[[126 156 119 142 116]
 [133 100 134 120 146]
 [138 117 118 142 154]]
->
[[100 134]
 [117 118]]

[[134 128 120]
 [138 128 119]
 [155 129 117]
 [137 128 142]]
->
[[128 119]
 [129 117]]

[[145 135 130 117 140]
 [145 141 130 116 140]
 [117 137 119 110 107]]
->
[[141 130]
 [137 119]]

[[146 119 124 108 117]
 [122 149 110 137 122]
 [117 123 127 144 152]
 [122 141 129 145 140]
 [139 124 114 128 145]]
->
[[149 110]
 [123 127]]

[[127 118 129 132]
 [128 117 132 129]
 [125 102 128 118]
 [125 121 115 104]
 [127 116 132 128]]
->
[[117 132]
 [102 128]]

[[123 137 137 118]
 [132 116 115 143]
 [150 128 129 119]]
->
[[116 115]
 [128 129]]
---
[[105 133 137 107]
 [149 121 120 149]
 [154 135 126 140]]
->
[107 120 135]

[[133 137 133 108 123]
 [129 130 116 108 125]
 [124 154 148 130 145]]
->
[123 108 148]

[[137 131 127]
 [116 125 127]
 [101 121 127]
 [143 132 128]
 [147 133 127]]
->
[127 125 101]

[[144 109 135 152 120]
 [145 123 137 140 117]
 [138 129 133 133 113]
 [125 137 125 128 117]
 [137 129 133 132 113]]
->
[120 140 133 137 137]

[[145 103]
 [124 134]
 [119 138]
 [143 106]]
->
[103 124]

[[120 114 127]
 [101 145 112]
 [122 113 128]
 [127 107 131]
 [153 116 143]]
->
[127 145 122]
---
[[126 133 132 128 137 133 132 134 133 129 128]
 [135 126 127 128 128 129 127 126 128 129 128]
 [140 124 124 128 102 121 123 126 123 128 128]
 [127 132 132 128 117 134 133 132 133 129 128]
 [129 131 131 128 109 135 131 130 132 127 128]
 [127 132 132 128 118 132 132 128 132 125 128]
 [118 129 129 128 125 129 128 128 128 126 128]]
->
[[135 126 127 128 128 129 127 126 128 129 128]
 [127 132 132 128 117 134 133 132 133 129 128]
 [127 132 132 128 118 132 132 128 132 125 128]]

[[117 132 130 135 125 132 120 146 137 134 128 136 118]
 [111 141 113 144 133 127 122 132 150 143 128 128 123]
 [121 128 135 130 122 133 121 148 129 129 128 137 119]
 [121 141 103 141 140 120 132 102 149 143 128 115 137]
 [139 116 146 114 117 133 127 144 107 114 128 137 124]
 [141 124 123 120 135 122 138 100 119 122 128 116 141]
 [112 136 124 140 128 130 118 144 144 139 129 134 118]]
->
[[111 141 113 144 133 127 122 132 150 143 128 128 123]
 [121 141 103 141 140 120 132 102 149 143 128 115 137]
 [141 124 123 120 135 122 138 100 119 122 128 116 141]]

[[125 130 129 128 130 125 128]
 [130 128 134 119 138 123 119]
 [127 127 130 125 130 125 125]
 [132 128 145 115 139 115 132]
 [130 128 133 124 144 116 127]
 [125 123 120 116 127 112 121]
 [127 134 135 120 130 120 132]
 [130 120 126 115 134 113 120]
 [134 132 139 118 139 117 132]
 [131 131 150 116 141 120 129]
 [126 134 129 126 129 128 127]
 [128 127 128 115 127 119 121]]
->
[[130 128 134 119 138 123 119]
 [132 128 145 115 139 115 132]
 [125 123 120 116 127 112 121]
 [130 120 126 115 134 113 120]
 [131 131 150 116 141 120 129]
 [128 127 128 115 127 119 121]]

[[117 121 117 119 130 136]
 [144 132 132 127 119 131]
 [145 103 145  99 119 119]
 [129 116 152 129 138 120]
 [128 128 128 127 128 128]
 [128 128 127 129 128 128]
 [144 131 133 128 120 131]
 [128 127 128 128 128 128]]
->
[[144 132 132 127 119 131]
 [129 116 152 129 138 120]
 [128 128 127 129 128 128]
 [128 127 128 128 128 128]]

[[140 130 114 125 134 120 140 137]
 [112 124 148 131 114 142 106 115]
 [116 124 140 128 117 135 114 119]
 [118 123 141 131 116 136 110 122]]
->
[[112 124 148 131 114 142 106 115]
 [118 123 141 131 116 136 110 122]]

[[129 114 129 122 125 113]
 [130 117 128 126 122 119]
 [135 115 125 131 127 113]
 [133 114 130 125 127 119]
 [128 111 129 134 137 111]
 [134 116 127 136 126 109]
 [135 104 124 132 126 113]
 [129 116 128 133 137 111]
 [126 116 121 123 126 115]
 [126 121 133 128 125 121]]
->
[[130 117 128 126 122 119]
 [133 114 130 125 127 119]
 [134 116 127 136 126 109]
 [129 116 128 133 137 111]
 [126 121 133 128 125 121]]

[[120 119 111 116]
 [115 148 132 130]
 [124 147 115 133]
 [128 136 109 140]
 [137 137 139 145]
 [137 111 143 126]
 [134 148 124 140]
 [133 135 124 150]
 [121 143 119 113]]
->
[[115 148 132 130]
 [128 136 109 140]
 [137 111 143 126]
 [133 135 124 150]]
---
[[127 104 113 144 151 108]
 [144 127 108 111 138 115]
 [113 132 155 151 114 147]
 [146 126 109 113 143 112]]
->
[[144 127 108 111 138 115]
 [146 126 109 113 143 112]]

[[112 116 149 113 134 143 126 132]
 [138 104 139 110 139 128 133 140]
 [128 137 103 129 120 118 128 128]
 [111 149 128 144 128 135 129 128]
 [127 132 108 120 122 122 105 145]
 [127 143 131 148 124 128 143 107]]
->
[[138 104 139 110 139 128 133 140]
 [111 149 128 144 128 135 129 128]
 [127 143 131 148 124 128 143 107]]

[[130 142 126 117 102 126 130 125 127 132 117 138 129 136 133 129]
 [127 121 132 132 134 132 128 128 125 126 128 128 128 128 127 122]]
->
[[127 121 132 132 134 132 128 128 125 126 128 128 128 128 127 122]]

[[128 144 112 154]
 [120 125 137 115]
 [109 145 128 133]
 [140 115 138 121]]
->
[[120 125 137 115]
 [140 115 138 121]]

[[133 134 115 135 140 134 121 117 140]
 [124 126 133 125 122 128 133 133 122]
 [124 123 132 123 119 127 135 136 119]
 [137 136 124 135 129 119 119 130 122]
 [124 151 143 115 131 121 113 115 132]]
->
[[124 126 133 125 122 128 133 133 122]
 [137 136 124 135 129 119 119 130 122]]

[[111 111 130 127 127 127 124 148 121 112 126]
 [139 140 130 134 136 136 142 104 133 141 133]
 [120 120 135 137 138 139 139 139 127 123 136]
 [129 131 126 128 130 130 135 104 123 129 129]
 [135 135 122 119 117 117 118 135 135 137 120]
 [123 123 135 137 138 138 143 139 129 125 135]
 [139 140 127 125 125 124 121 122 137 140 126]
 [117 117 136 137 138 137 140 139 123 119 136]]
->
[[139 140 130 134 136 136 142 104 133 141 133]
 [129 131 126 128 130 130 135 104 123 129 129]
 [123 123 135 137 138 138 143 139 129 125 135]
 [117 117 136 137 138 137 140 139 123 119 136]]
